In the rows, zero is written as 128.
Each path below is one point turned by a fixed rotation once a step. After each direction that follows a path, write how fast that rotation turns it, in degrees a step (0 if it stays still).
Each turn is a multiple of 5 degrees from 10 to 175, or 0.
Each row of a path follows its step; steps can be skipped.
Path 1:
step 1: [121 128 120 129 129 134 131 129 131 117 130 136 130 132 137 121 133 129
 128 133 125 124 136 116 119 127 126 120 123 126 138 129 128 130 126 137
 125 135 130 127 126 124 137 135 127 129 129 132 127 129 121 128 126 129
 129 124 125]
step 2: [124 127 128 125 127 132 142 135 127 135 134 136 128 132 133 129 123 126
 122 135 120 130 128 123 126 131 116 128 125 129 128 123 128 123 138 130
 123 134 138 123 129 125 135 132 132 126 133 134 123 122 127 127 128 123
 122 129 124]
step 4: [136 123 114 131 122 137 125 124 128 129 134 130 123 127 129 123 120 135
 127 126 129 127 135 125 121 129 124 128 123 128 134 126 118 126 127 130
 128 129 127 130 126 121 131 134 131 124 120 128 127 132 113 130 127 133
 130 132 125]
step 6: [123 132 135 125 133 135 130 139 126 136 131 132 127 123 119 127 125 125
 127 132 133 136 129 125 128 124 123 134 116 129 129 125 129 127 127 132
 125 136 128 136 126 123 130 119 134 120 127 129 124 132 122 130 125 133
 125 119 123]
step 8: [127 135 124 129 123 125 127 120 126 129 132 118 134 131 127 128 125 124
 134 127 133 129 141 124 123 138 130 125 116 127 128 122 132 124 130 131
 120 137 131 127 120 127 128 132 132 123 127 128 132 125 123 126 125 128
 128 134 130]
step 9: [127 132 136 125 128 129 128 128 131 124 129 131 138 125 118 121 132 128
 130 134 126 123 130 124 118 137 119 131 118 127 123 120 131 123 132 132
 132 136 135 130 124 136 127 131 135 121 123 125 125 134 127 132 126 130
 128 123 127]
step 13: [127 135 125 131 130 126 129 131 123 138 130 128 135 120 120 121 123 128
 126 140 125 121 122 129 122 133 121 128 119 128 137 128 129 129 125 130
 133 128 125 131 129 125 134 124 124 136 124 123 127 129 124 140 128 130
 127 133 133]
step 16: [122 141 128 127 125 128 134 126 126 139 127 131 126 133 127 129 131 127
 124 137 116 123 133 126 120 134 120 127 122 129 133 127 128 133 125 137
 120 130 129 132 133 133 131 122 124 131 131 130 124 128 122 128 126 136
 125 128 121]
step 17: [132 127 124 139 131 130 125 124 121 134 133 136 123 130 125 123 126 132
 122 137 119 122 128 128 127 133 119 121 125 127 125 123 129 135 123 123
 116 132 135 128 123 127 129 131 129 123 121 123 121 121 125 129 130 125
 129 129 126]
Directions:
[126 131 128 129 128 128 124 128 128 131 127 129 125 126 127 126 128 128
 130 130 129 126 127 129 127 128 128 131 130 129 130 127 127 128 125 128
 128 126 130 130 128 128 128 128 126 129 128 128 130 129 127 127 129 126
 128 125 127] -> 110
[127 128 129 127 126 129 129 128 126 131 125 127 129 126 128 131 129 129
 127 130 128 127 126 129 128 129 127 129 126 129 127 128 129 128 129 127
 131 130 128 129 130 130 127 127 129 129 129 130 126 129 128 126 126 130
 129 125 130] -> 110
[127 126 125 128 128 125 127 131 126 129 128 128 127 128 126 128 128 129
 129 128 128 128 129 127 129 128 126 131 127 127 129 132 127 126 129 126
 130 128 125 129 126 127 128 128 129 129 129 127 127 128 128 128 126 129
 126 130 127] -> 45
Path 2:
step 2: [129 126 135 131 126 121 130 125 130 131 122 140 123 127 120 123 132 130
 117 128 131 136 132 126 123 128 125 130 133 129 121 120 138 125 117 129
 122 133 130 123 126 125 127 142 122 125 115 132 133 126 122 128 124 128
 134 128 123]
step 3: [119 120 121 123 127 134 129 127 138 130 121 129 125 126 129 131 127 121
 128 136 132 126 135 132 135 126 140 134 133 127 135 123 136 121 130 134
 132 133 127 122 127 122 118 123 128 125 127 143 130 126 130 127 127 120
 132 123 121]
step 4: [123 135 131 137 126 130 135 134 131 130 130 127 133 131 122 126 123 122
 126 132 125 131 128 129 122 129 127 126 130 138 132 117 131 116 125 129
 115 128 132 123 134 124 120 128 119 126 139 129 124 124 139 130 132 135
 130 132 119]
step 11: [129 128 125 134 122 132 135 126 133 129 124 127 131 128 126 129 134 132
 127 128 123 124 129 137 126 124 139 125 138 135 123 122 121 125 136 137
 132 130 131 135 130 129 119 140 120 133 138 131 120 121 137 129 128 134
 128 127 128]
step 12: [120 135 130 130 130 121 126 119 136 129 133 128 131 138 133 124 120 138
 122 133 133 126 119 123 132 124 133 128 132 141 129 132 125 120 131 130
 120 130 131 123 126 135 127 135 134 132 130 129 129 130 127 126 133 134
 142 126 132]
step 13: [132 122 129 131 123 115 122 126 128 123 127 125 124 120 128 122 122 129
 127 118 130 133 126 128 133 134 131 124 132 131 123 129 129 126 133 125
 127 132 131 131 136 128 125 135 115 127 124 140 129 123 119 132 128 127
 134 111 125]
step 16: [127 122 120 130 126 134 133 128 132 126 124 128 126 126 120 127 125 127
 133 122 128 129 131 139 119 118 137 130 131 130 127 124 131 127 134 126
 126 125 131 112 138 118 119 132 128 129 132 129 128 130 143 123 135 129
 130 123 123]
step 18: [128 122 125 126 129 120 128 122 130 127 121 126 131 135 131 123 131 132
 127 130 129 126 132 137 132 129 134 122 128 144 125 133 127 125 125 129
 118 132 120 130 138 127 122 141 123 138 123 129 126 119 128 132 132 120
 130 122 137]
step 20: [131 126 127 128 126 128 126 128 127 127 126 136 132 124 130 119 130 123
 120 126 135 137 133 131 139 133 117 129 130 132 133 131 123 118 133 128
 121 138 139 120 121 121 129 133 123 129 122 135 129 126 126 139 133 130
 137 127 123]
Directions:
[128 128 130 129 126 127 128 127 125 130 129 127 128 128 127 128 126 126
 127 127 130 126 126 126 126 129 129 130 130 129 128 128 129 127 128 131
 128 128 128 130 127 128 128 128 128 126 129 130 127 128 128 125 125 127
 131 127 125] -> 35
[129 126 129 129 129 125 129 130 130 128 131 129 129 133 126 127 128 129
 126 129 129 129 129 127 127 129 129 127 129 127 126 129 125 126 129 126
 127 128 128 128 125 128 129 127 128 126 128 129 129 128 129 128 129 125
 127 130 127] -> 140
[131 126 129 128 128 129 129 127 129 129 126 126 126 128 130 130 127 128
 131 129 129 130 126 128 126 127 128 127 128 126 127 127 129 128 130 129
 129 132 127 125 128 130 129 129 127 127 129 127 129 126 130 129 126 126
 128 126 129] -> 135
[127 128 126 132 127 128 128 128 126 129 129 127 129 128 128 127 128 126
 127 128 129 128 126 130 127 127 127 128 128 127 128 125 128 130 130 125
 127 129 130 127 128 126 130 127 128 130 131 130 129 125 125 129 129 129
 126 127 126] -> 115
[127 129 128 128 128 127 127 131 130 127 128 126 128 126 127 130 129 129
 124 128 127 127 127 127 126 130 128 126 127 125 126 125 128 128 128 128
 128 128 128 130 128 129 127 129 126 126 128 128 127 129 127 130 126 130
 129 127 128] -> 170
Path 3:
step 0: [127 132 118 131 122 131 119 127 128 136 135 125 128 130 128 135 121 129
 127 117 128 127 129 118 133 129 140 127 131 135 115 124 136 138 130 114
 135 131 135 131 129 134 130 133 115 131 130 129 122 133 126 131 131 127
 126 137 126]
step 3: [126 137 130 127 130 127 117 123 125 130 129 125 116 125 122 133 127 132
 126 125 123 126 128 120 133 125 138 131 140 128 128 120 117 129 127 117
 135 131 128 117 126 119 124 136 136 135 126 126 118 124 128 129 122 132
 129 139 131]
step 4: [131 126 132 139 123 120 117 125 126 128 133 120 117 122 131 130 138 141
 125 126 129 130 131 133 134 129 131 128 138 125 130 130 128 136 123 126
 126 130 124 120 126 123 131 133 137 136 129 131 114 121 134 128 125 139
 131 134 133]
step 8: [131 124 118 124 123 140 135 130 121 131 140 128 126 129 123 120 129 131
 130 112 134 126 131 129 133 138 131 130 125 132 128 132 135 137 125 122
 133 125 132 131 127 135 130 121 122 125 130 128 113 123 129 139 131 137
 130 127 123]
step 10: [135 130 129 127 129 130 126 129 119 126 137 134 118 126 123 126 123 133
 113 119 127 119 136 119 126 129 134 120 125 123 135 123 121 135 130 124
 130 126 116 125 126 139 117 133 123 138 132 126 132 124 125 135 134 126
 128 124 129]
step 14: [115 133 130 121 123 127 125 127 128 124 138 125 122 122 132 124 131 126
 124 116 139 125 126 134 138 134 125 124 125 136 125 124 135 139 125 129
 125 136 133 124 124 124 128 131 139 135 121 126 138 131 125 127 125 127
 133 122 138]
step 18: [130 129 128 123 130 124 121 131 116 123 129 134 132 121 128 131 125 134
 130 116 130 124 128 120 123 121 137 134 134 134 132 117 125 141 125 119
 131 122 131 128 136 138 122 131 123 133 128 122 126 119 120 131 128 123
 125 133 140]
step 19: [135 127 132 130 133 119 122 129 122 129 125 127 117 129 122 125 127 133
 124 119 128 123 128 114 116 130 130 131 133 125 122 132 124 139 127 117
 129 128 127 125 130 130 119 127 129 136 135 124 120 121 125 127 121 126
 132 142 140]
step 20: [136 134 128 131 117 123 118 125 124 124 128 131 121 125 131 120 129 127
 124 118 128 128 121 123 118 127 124 130 133 126 127 129 121 140 133 128
 126 128 124 122 122 124 130 123 137 132 141 128 116 121 122 122 123 140
 127 132 132]
Directions:
[129 124 126 128 128 129 128 127 130 129 129 129 125 129 126 129 129 130
 128 128 129 128 126 128 126 129 130 130 129 130 129 126 127 127 128 129
 130 127 125 128 131 128 131 128 130 128 127 128 128 127 129 125 129 130
 128 130 127] -> 20
[127 128 126 127 128 129 132 127 126 127 128 127 128 128 125 127 128 129
 126 128 129 129 129 130 129 130 129 127 128 127 131 129 127 127 128 129
 127 131 127 129 127 129 126 131 129 125 130 127 127 127 131 129 130 128
 128 126 126] -> 20
[127 128 128 131 128 128 128 127 128 131 126 125 126 128 128 131 128 129
 126 129 126 130 128 127 128 129 128 128 127 127 127 129 126 128 131 127
 130 127 129 127 129 128 125 131 127 129 128 127 129 128 127 127 129 124
 128 130 127] -> 115
[126 125 128 125 127 127 128 128 126 128 125 128 127 130 129 130 127 127
 127 127 129 129 126 128 127 128 130 126 128 128 130 130 126 129 126 128
 128 126 129 131 126 127 128 129 128 131 126 132 130 128 127 130 129 130
 127 128 128] -> 90
[127 129 128 127 130 129 128 127 128 129 128 128 125 132 127 128 127 127
 129 128 128 128 126 128 128 131 126 130 128 129 127 128 130 128 126 124
 129 130 129 127 127 127 127 127 130 127 127 130 129 129 131 127 125 129
 129 129 129] -> 135
[129 130 129 128 126 127 127 126 127 127 129 127 126 129 128 130 126 129
 128 131 129 128 129 127 129 126 130 129 130 128 128 128 130 125 129 127
 127 128 131 128 127 129 129 127 127 128 127 128 128 129 130 128 131 131
 131 129 124] -> 10
Path 4:
step 0: [137 126 124 125 136 128 123 124 124 129 122 137 131 131 130 131 137 128
 118 129 133 132 131 128 130 130 138 134 121 125 132 134 123 122 122 126
 122 122 129 123 128 135 133 117 131 125 123 125 129 127 134 124 134 137
 125 127 137]
step 2: [137 144 128 126 130 129 125 127 128 132 130 122 124 127 124 127 120 126
 126 132 127 121 122 127 128 125 127 125 128 123 129 118 128 130 129 132
 133 135 126 137 119 128 114 133 132 133 129 129 137 128 137 127 119 127
 131 135 132]
step 3: [138 122 128 133 124 126 132 127 121 123 132 127 133 113 124 133 121 133
 134 132 136 140 116 127 131 121 126 130 129 127 126 131 128 131 129 126
 132 129 132 130 119 128 133 130 125 128 127 129 123 120 115 125 125 129
 126 125 124]
step 5: [128 134 129 134 129 134 126 117 116 125 123 139 124 137 128 124 126 130
 118 122 125 119 130 134 126 128 128 123 131 137 128 126 134 128 126 123
 122 124 130 122 134 137 128 126 129 132 124 120 122 121 128 128 138 128
 128 129 132]
step 6: [125 128 141 119 136 128 128 134 126 131 127 126 127 126 138 125 135 131
 132 124 131 122 122 125 124 123 132 139 133 128 133 128 129 124 125 126
 139 134 126 121 132 126 121 135 125 127 132 117 134 130 130 133 129 132
 119 128 127]
step 7: [138 133 129 118 125 132 130 133 129 126 132 125 124 129 129 135 130 127
 131 128 130 135 128 124 134 133 120 124 127 118 129 124 131 130 131 133
 117 121 120 133 132 126 127 132 134 132 139 130 139 119 128 127 117 133
 125 129 125]
step 10: [132 132 128 133 128 129 124 125 132 129 126 131 132 133 123 129 127 132
 124 126 131 112 125 135 123 131 127 128 132 129 127 120 135 137 136 132
 133 140 132 129 131 129 120 124 121 129 128 124 134 115 125 135 126 117
 132 123 130]
step 18: [128 131 127 122 125 129 124 129 117 126 117 130 133 129 131 123 129 131
 126 129 117 119 132 128 135 129 120 123 125 124 126 122 134 133 133 132
 128 131 130 113 135 126 128 127 126 125 124 116 128 120 133 132 124 125
 126 135 125]
step 19: [131 125 135 120 134 130 129 131 125 133 123 131 122 126 127 128 124 133
 124 129 137 130 124 135 129 129 123 138 139 130 133 128 125 131 124 119
 125 132 126 127 122 127 121 131 137 119 126 127 143 125 133 122 128 138
 126 128 132]
Directions:
[129 124 128 127 126 128 129 127 128 129 127 131 131 127 127 126 130 127
 127 129 131 128 125 129 130 127 127 129 127 126 129 127 130 129 128 127
 128 128 125 129 128 127 130 129 131 127 130 130 128 128 128 127 126 128
 128 128 128] -> 90
[126 130 129 130 129 125 130 127 126 125 124 126 129 128 126 126 127 129
 128 127 126 128 126 126 128 125 127 127 130 128 128 128 128 126 129 128
 129 128 126 127 128 129 127 129 130 127 129 128 127 129 130 126 128 128
 129 129 130] -> 110
[129 128 131 129 125 128 127 127 132 130 128 129 128 129 129 126 127 126
 129 129 125 127 127 128 128 125 129 128 129 127 129 128 128 128 129 128
 128 128 129 128 126 127 127 128 128 129 128 125 127 126 130 130 130 126
 127 130 128] -> 90
[127 130 128 125 127 129 128 127 128 128 128 127 130 131 130 129 130 129
 129 129 127 127 128 128 128 128 127 130 130 128 130 127 127 129 126 129
 128 127 130 128 130 130 131 128 129 128 127 128 127 128 132 127 127 131
 124 127 127] -> 60
[127 129 129 127 128 129 129 126 126 128 128 127 129 126 129 129 128 126
 128 128 128 125 126 126 128 124 126 127 126 124 128 128 127 129 127 128
 129 128 127 128 130 129 125 126 124 129 128 129 130 128 127 129 128 126
 126 127 128] -> 95
[131 127 128 127 129 128 129 128 128 128 128 129 128 130 126 130 126 128
 127 128 130 130 129 129 127 125 126 127 132 130 128 130 129 130 128 127
 129 127 128 128 129 128 127 126 129 129 130 131 128 124 127 130 131 127
 127 125 130] -> 155
Path 5:
step 2: [126 124 125 128 126 126 137 128 123 125 133 136 130 126 124 139 126 129
 119 123 128 132 125 133 124 116 116 122 131 130 131 128 120 124 131 127
 133 131 135 132 131 132 134 130 123 122 118 117 131 141 136 129 131 131
 131 130 132]
step 3: [135 125 126 126 127 128 133 114 133 127 125 133 130 121 131 134 127 119
 137 118 128 124 136 129 128 140 130 135 121 125 124 120 123 124 124 127
 138 124 127 135 133 131 133 135 135 122 132 120 136 132 130 130 126 134
 132 129 126]
step 7: [129 118 124 125 129 131 133 122 130 126 133 126 137 132 122 124 132 124
 119 125 136 134 134 130 124 125 120 127 133 129 113 120 120 125 122 128
 123 127 128 126 137 130 122 138 122 124 127 121 128 133 140 133 123 131
 126 128 132]
step 9: [138 126 134 126 124 131 126 133 136 126 130 129 123 132 117 127 122 123
 130 125 127 122 133 127 127 124 130 130 134 130 119 125 126 136 129 122
 139 132 127 140 133 124 119 127 138 135 125 122 131 136 125 126 127 135
 136 128 139]
step 10: [132 126 125 129 123 135 134 127 128 132 130 124 130 122 132 130 143 122
 128 122 139 125 132 135 117 127 129 120 137 127 118 130 126 124 125 122
 133 129 119 128 132 127 130 132 127 123 125 137 123 136 125 118 129 122
 124 122 134]
step 13: [130 125 126 135 124 123 139 133 134 130 127 121 133 128 130 128 137 125
 124 121 129 131 131 128 126 131 120 132 123 120 130 121 130 124 127 120
 141 122 121 127 124 125 132 136 134 128 121 128 128 143 133 129 127 135
 132 139 135]
step 15: [134 122 134 122 124 129 126 116 128 128 128 128 124 132 129 129 135 124
 131 120 126 129 131 130 112 128 128 128 131 140 127 128 119 121 133 125
 135 133 135 132 125 128 139 124 129 125 127 126 121 143 125 125 124 130
 131 121 131]
step 19: [126 120 120 124 120 130 133 130 132 122 135 127 136 126 130 131 131 119
 132 126 135 136 133 126 124 135 129 124 139 129 125 134 129 137 123 127
 136 129 132 141 134 130 127 127 136 124 136 122 134 140 133 124 128 128
 135 129 129]
step 20: [137 132 124 130 132 136 132 118 134 123 132 134 120 128 120 136 125 129
 118 129 125 132 139 123 120 122 124 126 136 125 122 121 121 119 132 123
 134 125 127 137 133 124 132 132 126 124 128 134 129 136 125 125 122 123
 125 123 131]
Directions:
[127 129 127 130 129 127 125 127 128 128 127 126 127 125 128 132 127 127
 127 129 127 128 128 126 129 128 126 127 128 127 126 127 130 128 127 130
 131 130 129 129 129 127 129 126 130 126 131 127 129 126 127 130 130 128
 129 128 127] -> 130
